(in the rows, 128 means zero)
Where one turn sends some rows of the set: a few examples, then the rows asked
gobit: [142 151 155 118 122 137 141 127 152 123 116  65 146 172 119 153  97 137
 140 137 127 145 138  97  95 122 129 121 124]
dof: [156 123 120 128 111 127 140 123 131 144 143 131 165  92  72 127 110 136
 115 150 187 123 146 153 123 157 131 134 134]
Niku: [143 116  78 121 157 138  90 110 138 174 126 164 179 115 130 123 121 122
 129 142 146 143 122 165 114 139 133 137 136]
bure: [143 108  77 117 168 132  96 115 134 163 134 167 182 109 136 121 122 129
 127 152 148 135 110 161 126 132 128 138 133]
kiduf: [138 149 158 116 131 135 150 149 151 111 124  62 142 157 130 140 111 141
 151 149 127 127 119 103 119 103 125 114 123]
zages: [156 122 122 125 112 126 147 134 131 139 144 127 165  84  75 123 118 138
 118 155 185 115 137 159 135 147 127 131 134]
sofit: [148 133  83 112 148 137 137 170 158 113 151 143 132 138 124 143 124 114
  87 109 106 155 139 162 113 113 121 122 144]
kur: [150 131  84 112 150 140 135 173 155 114 152 142 132 138 126 143 128 116
  88 109 105 154 139 163 115 113 120 122 144]
paf: [124 115 166 152 129 139 108 141 113 146 130 126 112 214 122 128 122 110
 140 141 148 131 120  97 128 152 115 121 132]
Bevu: [ 99 136 124 114 133 144 100  85 114 141 125 118  94 121 117 105 141 111
 145 131  83 126 111 114 135 143 121  95 129]
luv: [149 132  82 112 148 139 135 172 158 112 149 142 132 141 125 144 126 118
  89 109 106 155 142 164 115 115 121 122 147]
tigev: [105 126 117 112 138 138  99  66 110 139 139 130  96 135 112 117 119 113
 135 123  83 143 111  97 120 154 113 110 125]
Malar: [125 140 123 139 124 134  98 150  96 138 114 142 120  92 147 124 104 136
 141 109 151 162 165  64 128 136 127 106 149]
vis: [126 137 128 135 134 128 106 159  92 124 124 143 120  81 151 119 107 139
 145 119 154 151 151  65 142 125 121 104 146]
Rifub: [158 117 121 124 118 123 146 126 127 138 153 135 166  90  73 127 107 140
 113 154 186 122 135 148 128 152 124 139 132]
tudar: [124 119 170 152 132 135 109 152 114 140 126 122 112 203 130 118 129 110
 147 148 149 120 113 103 141 141 117 115 132]
vul: [142 118  79 120 159 136  91 122 138 169 123 159 178 102 137 115 131 123
 135 150 146 130 119 173 130 130 134 127 137]
Keb: [143 139 155 111 139 129 152 129 146 104 139  78 149 170 122 152  87 146
 137 149 130 144 116  88 107 111 116 131 119]
kas: [105 123 122 107 149 134 110  84 106 124 151 133  97 121 122 108 128 121
 141 140  84 127  94 100 144 137 108 104 123]
leg: [129 129 122 133 134 127 106 145  91 127 132 151 124  92 147 128  94 141
 136 113 151 162 154  52 131 135 120 117 145]
kopo: [127 110 166 149 139 133 114 147 112 132 138 131 113 208 130 124 117 115
 141 149 147 128 107  92 140 145 109 123 128]

bure goes to Niku
Malar goes to vis
Where do these go?
kas goes to tigev
tudar goes to kopo
zages goes to Rifub
Keb goes to gobit

Where one turn sends some rows of the set: a few examples, then the rows asked
nuri: [137 148 135 101 117 102 147 153 151 120 139 121  79 151 148 142 100 188
  95 162 152 118 146 137]
Rur: [ 95 167  81 123 118 139 145 104 102 120  92 122  98 135 114 145  82 133
 150 125 168 137 112 117]
voz: [153 148  72 119  94 124 133 112 118 142 102 158  94 125  90 116 108 124
  88 158 136 147 122 144]
pebe: [124 170  73 145 125 152 140 113 134  99 134  82 114 157 105 163 127 151
 122 139 162 133  94 100]
Ged: [126 184 113 130 128 105 155 140 107 114 158 131  59 129 116 102 123 107
  75 112 157 146 134 100]
munu: [135 117 119 111 140 150  95 140 150 143 168 125 102 141 121 160 142 148
 117 162 133 136  84 121]
gera: [109  96  98  82 155 118 144 178  86 122 134 119  85 149 125 104 130 150
  96 112 145 141 131  84]
gesi: [129 171 120 142 137 122 161 155 154 111 147 130 139 162 140 130  89 164
 124 166 157 141 152  93]
bif: [125 141  61 111 110  96 157 148 103 106  83 135 140 167 131 140  93 166
 121 124 133 150 127 130]
tomek: [146 133  92 132 176 107 123 153 104 142 147 127 125 142 136  94 130 111
  66 129 131 144 108  81]
Kup: [111 156 118 123 133  97 121 121  98 132 115 181 129 161 151 136 115 123
 109 152 149 182 137 133]
zel: [143 120 104 122 116 147 105 133 145 154 159 133  93 127 103 154 142 135
  98 177 134 139  96 132]
Fotav: [127 114  96  95 152 131 150 167  74 111 130  98  82 159 126 123 144 154
 106 105 133 134 127  71]
medas: [111 100 107 106 142 102 128 176 140 150 136 173 109 119 116 102  98 158
  81 144 157 127 116 118]
Bavab: [116 142  77 112 156  90 140 119 104 126  95 103  82 133 140 112  79 137
  75 119 168 117 112 120]
gobul: [148 157 120 125 137 118 165 140  86 123 145 164 104 175 157 122 117 117
 121 125  94 158 141 132]
tofis: [ 98 157  84 132 113 149 151 105 109 112 110 135 114 147  93 152 106 133
 166 120 159 151 111 111]
razo: [145 129  92 113 129 143 120 163 111 133 169 147  93 156 107 139 163 138
 126 114 104 167  81 127]
bukof: [120 195  91 135 128  99 140 164 136 109 173 109  91 153 148 154 136 132
  77 116 138 155 104 128]
Dep: [148 156  99 129 119 131 150 135 175 136 163 142  91 121 110 129  83 139
 116 128 126 105  94 141]
bimi: [125 112 119 117 179 147 159 155  96 113 129 128 121 153 141 133 105 159
 159 118 138 125 126  83]

Bavab goes to medas
razo goes to pebe
Where do these go?
bif goes to tomek
Fotav goes to munu
bukof goes to gesi
Rur goes to gera
Kup goes to Ged

